In the rows, zero is written as 128.
Each row of Z is roughly a mix of the hidden directions of one of several groups.
Z:
[[144 135 143 133 127 123 112 109  61 146]
 [ 96 111 126 116 130 129 156 169 171 112]
 [139 162 152  89 150  97 136 109 132 155]
 [118  71 120 150 124 165 124 144 133 107]
 [113 112 109 172 136 167 145 135 124  91]
 [137 159 130 146 130 120 100 103  71 123]
 [102 119 140 137 145 119  60 130 126 137]
 [129 110 104 110 147 130 119 187  98 122]
 [163 119 123 142  94 110 159 129 142  85]
 [148 109 143  91 139 164 173 134 130 144]
 [162 144 134 139 123 124 111  99  71 135]
 [128 115 154  92 134 108  74 129 123 150]
 [136 148 109 124 128 137 106 108  65 144]
 [121 137 114 161 109  88  78 115 127 124]
 [136 150 105 168 129 157 175 133 147 124]
 [131 107 134 122 114 157 138  92 124 184]
 [133  99 135 100 141 110  70 123 108 137]
 [125  70 108 158 121 150 132 133 117 102]
 [108 143 121 172 110  95  88 108 121 122]
 [147 116 130 122 137 140 144 117 198 128]
 [120 102 142  84 129 118  73 126 128 133]
 [ 97 125 116  95 156 131 130 116  95 170]
 [159 177 130 118 145 118 149 115 147 163]
 [116 147 154 185 123 114 139 115 110 101]
 [102 147 116 157 119  96  77 110 135 126]
 [148 151 111 135  88 152 159 110  97 108]
 [147 137 143 137 120 137 131  81 174 156]
 [148 103 154  97 127 151 177 148 128 133]
 [155 147 117 107 112  83 115 124 120 171]
 [132 151 149  73 125  89 121 112 130 145]
 [159 119 121 153  88 140 135 150 152  89]
 [146 168 141 118 131 106 162  85 140 145]
 [138 131 143  68 113  96 123 118 141 151]
 [139 103 141 140 112 110 125 119 194 132]
 [ 98 123 117 112 148 169 100 141 115 167]
 [140 110 113 166  98 140 127 164 152  97]
 [144 147 130 176 106 132 153 140 148  90]
 [124 115 138  86 130 110  75  99 129 126]
 [132 147 159  87 116  91 114 102 136 152]
 [135 150 111 116 127 132  94 109  70 142]
 [143 156 129 171 101 125 127 162 153 102]
 [ 88 110 121 125 161  91 101 132 112 153]
 [114  63 144 120 125 136 128 153 110 108]
 [126 117 105  63 122 138 108 140 139 148]
 [119  93 117 167 115 167 116 145 140 100]
 [152 184 108 117 130 100 132 124 127 160]
 [ 94 128 132 110 169 157 117 126 123 172]
 [121 101 119 110 154 134 118 175  91 106]
 [117 149 120 130 141  98 116 163 141  75]
 [106 145 134  95 160 114 121 106 101 169]
 [110  72 119 139 122 152 128 147 117  93]
 [104 116 122  88 159 134 131 111 102 169]
 [156 136 125 148  96  93 155 123 129  86]
 [136 137 158 175 110 131 145  92  98 128]
 [135  99 147 153 129 145 147  97 140 177]
 [130 102 121 122 131 117 145 164 186 113]
 [147 135 112 154  93 151 172 132 127  97]
 [125 160 111 169 127 138 175 150 117 117]
 [128 155 147 120 108 115 135  71 159 135]
 [124 149 125 158 128 143 193 134 130 112]
 [112 138 117 166 107 102  83 102 115 138]
 [126 105 140 136 111 151 140  90 157 172]
 [132 121 150  86 134 104  82  99 128 140]
 [110 160 126 124 141 105 111 157 120  75]
 [125 157 146  94 154  90 132 101 117 155]
 [128 161 147 132 117 123 145  72 159 133]
 [144 149 125 171  96 151 130 154 147  99]
 [125 160 155 138 109 123 136  79 162 141]
 [138 117 139 155 125 153 142  81 128 172]
 [119  95 116 170 134 162 150 148 120 100]
 [151 175 138  87 119 110 114 128 125 158]
 [147 154 105 135  93 157 172 137 114 117]
 [139 150 136  84 139  86 139 104 110 151]
 [133 159 110 161 114 145 180 132 149 127]
 [145 119 132  72 149 158 155 148 127 136]
 [151 154 140 131 144 122  92  86  94 143]
 [131 155 134 132 109 122 129  69 164 137]
 [158 134 125 160  90 137 134 151 154  92]
 [157 153 114 135  95 144 179 137 129 109]
 [112 155 132 130 139 106 124 160 130  70]
 [139 138 135 151 102 125 140  74 162 146]
 [122 109 148  90 142 121  69 123 124 132]
 [102 134 124 106 153 168 106 135 117 173]
 [ 98 100 152 134 113 113 147 151 177 126]
 [103 125 137 104 161 153  94 131 130 171]
 [153 103 125 132 107  88 156 112 130  87]
 [134 140 113 179 128 148 178 141 128 123]
 [103  88 144 122 128 167 106 157 145 108]
 [125 146 108 174 116 114  92  90 124 135]
 [115 111 137 164 154 165 157 144 117  97]
 [115 136 117 100 137 179 118 142 119 171]
 [127  94 151  92 127 108  80 120 119 141]
 [131 114 109  74 125 117  97 145 160 139]
 [132 148 150 115 105 120 119 124  64 115]
 [106 156 132 132 139 112 130 161 110  74]
 [130 110 111  76 129 109 103 164 150 132]
 [144 117 130 136 121 160 139  81 125 175]
 [101 112 153 126 164 134  77 112 136 144]
 [145 120 140  86 149 167 169 134 127 139]
 [104  76 123 163 138 154 124 135 142 105]]
One row of each group comes first, with its name. Which group is each row after those in?
[123 173 115 153 124 149 172 127 153 118] | <123>
[145 120 122  67 136 118  95 137 151 141] | <104>
[110  94 137 126 147 135  70 142 147 139] | <46>

[121  92 121 168 115 167 117 135 140  96] | <46>
[124 109 120 114 147 126 125 189  92 120] | <123>
[123 110 134  74 151 130 124  98 111 160] | <46>
[117 145 117 120 144 103 118 170 138  77] | <104>
[139 116 137  73 149 155 156 152 126 137] | <104>
[152 150 111 136  93 152 176 127 117 108] | <46>
[145 110  96 144 126 125 129 129 192 127] | <104>
[108  89 117 132 128 165  88 132 143 100] | <123>
[152 117 127 156  93 100 127 123 133  78] | <46>
